[[-49  86]
 [-32  46]
 [-76  86]
 [ 52 -40]
 [-22 -47]
 [ 22  52]
 [-42  -4]]
:
[[ -4 -42]
 [ 52  22]
 [-47 -22]
 [-40  52]
 [ 86 -76]
 [ 46 -32]
 [ 86 -49]]

[[  9 -33 -39 -27]
 [ 20  49  90 -56]
 [ 29  -4 -17 -44]
 [ 37   9 -26 -59]
 [ 40  27 -25 -88]
 [ 27  36 -53 -98]
 [  0 -10  -3 -13]
 [ 48  41  79 -39]
 [ 11  52  69   4]]
:
[[  4  69  52  11]
 [-39  79  41  48]
 [-13  -3 -10   0]
 [-98 -53  36  27]
 [-88 -25  27  40]
 [-59 -26   9  37]
 [-44 -17  -4  29]
 [-56  90  49  20]
 [-27 -39 -33   9]]

[[-23 -24   9  31]
 [ -1  41  71 -79]]
:
[[-79  71  41  -1]
 [ 31   9 -24 -23]]

[[-15 -10  48   7  97]
 [ -6  -7  45  18  71]
 [ 16  17  -4  -6 -21]
 [ 23  -6   8  39  33]
 [ 80 -34  14  60 102]
 [ 44 -30  20  59  71]
 [ -9  13 -12  -2 -20]
 [ -6  -3   0   3   4]
 [ -7  -7  18   8  41]]
:
[[ 41   8  18  -7  -7]
 [  4   3   0  -3  -6]
 [-20  -2 -12  13  -9]
 [ 71  59  20 -30  44]
 [102  60  14 -34  80]
 [ 33  39   8  -6  23]
 [-21  -6  -4  17  16]
 [ 71  18  45  -7  -6]
 [ 97   7  48 -10 -15]]

[[-91  25 -23]
 [  1 -51 -80]
 [-83  33 -42]
 [ -8 -26 -95]
 [-62 -71  18]
 [-79  31 -44]
 [ -7 -29 -93]]
:
[[-93 -29  -7]
 [-44  31 -79]
 [ 18 -71 -62]
 [-95 -26  -8]
 [-42  33 -83]
 [-80 -51   1]
 [-23  25 -91]]

[[ 27 -58   6  55  -1   5  12 -83 -58  78 -32  78  84 -79]
 [  5  89 -79 -85  49 -30 -48  81  13 -85  82 -88  22 -78]
 [ 71 -58  67  80 -14 -16  63 -75  28  68  42  79  79  39]
 [-21  87 -63 -82  35 -40 -59  48  39 -79  -9 -47  37 -84]]
:
[[-84  37 -47  -9 -79  39  48 -59 -40  35 -82 -63  87 -21]
 [ 39  79  79  42  68  28 -75  63 -16 -14  80  67 -58  71]
 [-78  22 -88  82 -85  13  81 -48 -30  49 -85 -79  89   5]
 [-79  84  78 -32  78 -58 -83  12   5  -1  55   6 -58  27]]

[[-23  40  16  38 -45  33  49  -5  26  -1   5  38  40 -59  65 -27]
 [-15  33  19   8 -45   8  57   8  48 -16 -33  26  30 -29  42 -52]
 [  3  62  13  10 -72  18  18  10   2 -67 -23  21  27 -46  59 -46]]
:
[[-46  59 -46  27  21 -23 -67   2  10  18  18 -72  10  13  62   3]
 [-52  42 -29  30  26 -33 -16  48   8  57   8 -45   8  19  33 -15]
 [-27  65 -59  40  38   5  -1  26  -5  49  33 -45  38  16  40 -23]]

[[-57 -12  36  73  46]
 [-15 -23 -16   5 -21]]
:
[[-21   5 -16 -23 -15]
 [ 46  73  36 -12 -57]]

[[-64 -15  19  -6 -33 -27]
 [ 47  14 -64 -15  19  -6]
 [-60 -48  47  14 -64 -15]
 [-33 -27  11  36 -62 -93]
 [-48  47  14 -64 -15  19]
 [ 19  -6 -33 -27  11  36]
 [ 14 -64 -15  19  -6 -33]
 [ -6 -33 -27  11  36 -62]
 [-15  19  -6 -33 -27  11]
 [-27  11  36 -62 -93  34]]
:
[[ 34 -93 -62  36  11 -27]
 [ 11 -27 -33  -6  19 -15]
 [-62  36  11 -27 -33  -6]
 [-33  -6  19 -15 -64  14]
 [ 36  11 -27 -33  -6  19]
 [ 19 -15 -64  14  47 -48]
 [-93 -62  36  11 -27 -33]
 [-15 -64  14  47 -48 -60]
 [ -6  19 -15 -64  14  47]
 [-27 -33  -6  19 -15 -64]]
---
[[-38  18 -44  49   8  47 -10]
 [-28 -49 -55  70  -5  48  36]
 [-37 -68  16  68  64 -18   9]
 [-29  58 -26 -41  53 -47 -28]
 [ 26 -40  -1  61 -48  69  53]
 [ 63  77  24 -47 -38  10 -42]
 [ 52  63  55 -28  19 -22  57]
 [-41 -51  -8  69  13 -27  33]
 [ 53  58  67  11  46 -46  69]
 [ 76  24  62  -7 -38 -54  71]
 [ 51  52  53   4  57 -61  53]
 [ 58  53  38  25  47 -64  79]]
:
[[-10  47   8  49 -44  18 -38]
 [ 36  48  -5  70 -55 -49 -28]
 [  9 -18  64  68  16 -68 -37]
 [-28 -47  53 -41 -26  58 -29]
 [ 53  69 -48  61  -1 -40  26]
 [-42  10 -38 -47  24  77  63]
 [ 57 -22  19 -28  55  63  52]
 [ 33 -27  13  69  -8 -51 -41]
 [ 69 -46  46  11  67  58  53]
 [ 71 -54 -38  -7  62  24  76]
 [ 53 -61  57   4  53  52  51]
 [ 79 -64  47  25  38  53  58]]

[[ 53 -21   3  -7 -47  -2 -36 -22]
 [-16 -32 -33 -33 -44 -57  42 -86]
 [ 30 -22   5  -6 -24  28 -29 -23]]
:
[[-22 -36  -2 -47  -7   3 -21  53]
 [-86  42 -57 -44 -33 -33 -32 -16]
 [-23 -29  28 -24  -6   5 -22  30]]

[[ -8   8 -36 -80]
 [-23  34  57 -59]]
:
[[-80 -36   8  -8]
 [-59  57  34 -23]]

[[ 20 -38  47 -57  -6 -60]
 [-11  30 -31 -69 -43  -7]
 [-22 -25 -57  72 -38  54]
 [ 69 -30  50  -4 -49 -17]
 [-47  23 -43   3  45 -12]
 [ 59 -29 -50  -6 -24  35]
 [-24  16  58  51  49 -61]
 [ 49  53 -72  -7 -68  43]]
:
[[-60  -6 -57  47 -38  20]
 [ -7 -43 -69 -31  30 -11]
 [ 54 -38  72 -57 -25 -22]
 [-17 -49  -4  50 -30  69]
 [-12  45   3 -43  23 -47]
 [ 35 -24  -6 -50 -29  59]
 [-61  49  51  58  16 -24]
 [ 43 -68  -7 -72  53  49]]

[[-12  -7  24 -54 -48]
 [-15  21  17  -3 -48]
 [ 28 -48 -12 102  41]]
:
[[-48 -54  24  -7 -12]
 [-48  -3  17  21 -15]
 [ 41 102 -12 -48  28]]

[[ 11  35  57  79   3  44 -60  72  39  70 -25  76  52]
 [ -6 -83   5 -86 -60 -34  51 -65 -35 -23  34 -28 -84]
 [-34  32 -31 -10  70 -64  30  47  19  77  53  83  88]
 [-16  86  22  68  82  55 -34  60  58 -44  22 -46 -71]
 [-14   2 -46 -33  77 -67  63 -53 -26  58  20  42  34]
 [ 80 -39  -1  66 -69 -47 -36 -67 -78 -22 -18  -8  56]
 [-11  70 -28  61 -44  23  -6 -40   9 -76  26 -76 -70]]
:
[[ 52  76 -25  70  39  72 -60  44   3  79  57  35  11]
 [-84 -28  34 -23 -35 -65  51 -34 -60 -86   5 -83  -6]
 [ 88  83  53  77  19  47  30 -64  70 -10 -31  32 -34]
 [-71 -46  22 -44  58  60 -34  55  82  68  22  86 -16]
 [ 34  42  20  58 -26 -53  63 -67  77 -33 -46   2 -14]
 [ 56  -8 -18 -22 -78 -67 -36 -47 -69  66  -1 -39  80]
 [-70 -76  26 -76   9 -40  -6  23 -44  61 -28  70 -11]]
